(in the rows, 128 means zero)
The same turns and mirrors carry the whole set onto itself and the rows of a family onto each other. Which other rows belong to the same family as each row named below? List them in the order they appear above.
These 15 rows form 3 families of 5 rows each.
divo: [ 96 148 132 126 150  93 142 141 105 102]
Nimi: [ 83 116 130 161 130 116 113 129 130 107]
vilo: [ 79 118 145 155 143 114 113 132 120 108]
sovo: [127 138 111 123 151 150 140 132 122 111]
bogat: [113 104 131 136 124 115 131 102 139 112]
Vadeb: [101 132 136 131 141  94 150 136  97 104]
dovop: [114 157 132 131 157 122 116 111 101 131]
Vuna: [122 116 126 134 130 106 126 103 151 113]
poz: [114 140  99 120 144 146 130 135 130 106]
vufas: [114 119 121 137 129 126 137  97 147 119]
zot: [ 94 114 140 165 139 119 112 142 124 109]
Fot: [ 96 133 132 131 139  83 130 141 104  99]
bami: [123 153 137 130 162 114 115 126  98 122]
Repov: [129 161 123 132 158 117 117 118 112 129]
mil: [126 127 102 132 136 149 130 134 127 111]

The rest of the family of poz: Vadeb, dovop, Vuna, zot
The rest of the family of Repov: divo, vilo, bogat, mil

The same turns and mirrors carry the whole set onto itself and the rows of a family onto each other. Which other rows belong to the same family as each row named below? List them in the order they appear above.
These 18 rows form 3 families of 6 rows each.
Kuf: [149 114 141 129 157 131 140 102]
gif: [112 115 150 126 169 122 119  85]
gile: [110 113 131 121 166 116 126  81]
vumos: [126 129 118 111 135 111 117 147]
Dev: [104 101 127 114 151 145 116 114]
vovov: [ 98 132 125 108 156  94 107 136]
vurot: [148 113 144 127 145 136 131  98]
nid: [138  98 150 118 152 134 138 118]
nuri: [107 105 144 107 166 116 142  92]
Zib: [119 110 124 133 159 148 108 111]
Bar: [115 124 126 120 166 151 117 108]
tepas: [131 140 146 127 144  90 135 121]
kov: [130 117 139 114 138  80 121 122]
Nagu: [137 123 121 127 145 111 116 150]
diro: [ 94 145 124 121 141 101 114 114]
zan: [124 138 131 134 127 115 113 141]
lam: [101 123 113 119 150  93 103 127]
gid: [131 125 129 113 152  74 134 118]

The rest of the family of lam: Kuf, gile, Zib, Nagu, gid
The rest of the family of diro: Dev, nid, nuri, tepas, zan
The rest of the family of gif: vumos, vovov, vurot, Bar, kov

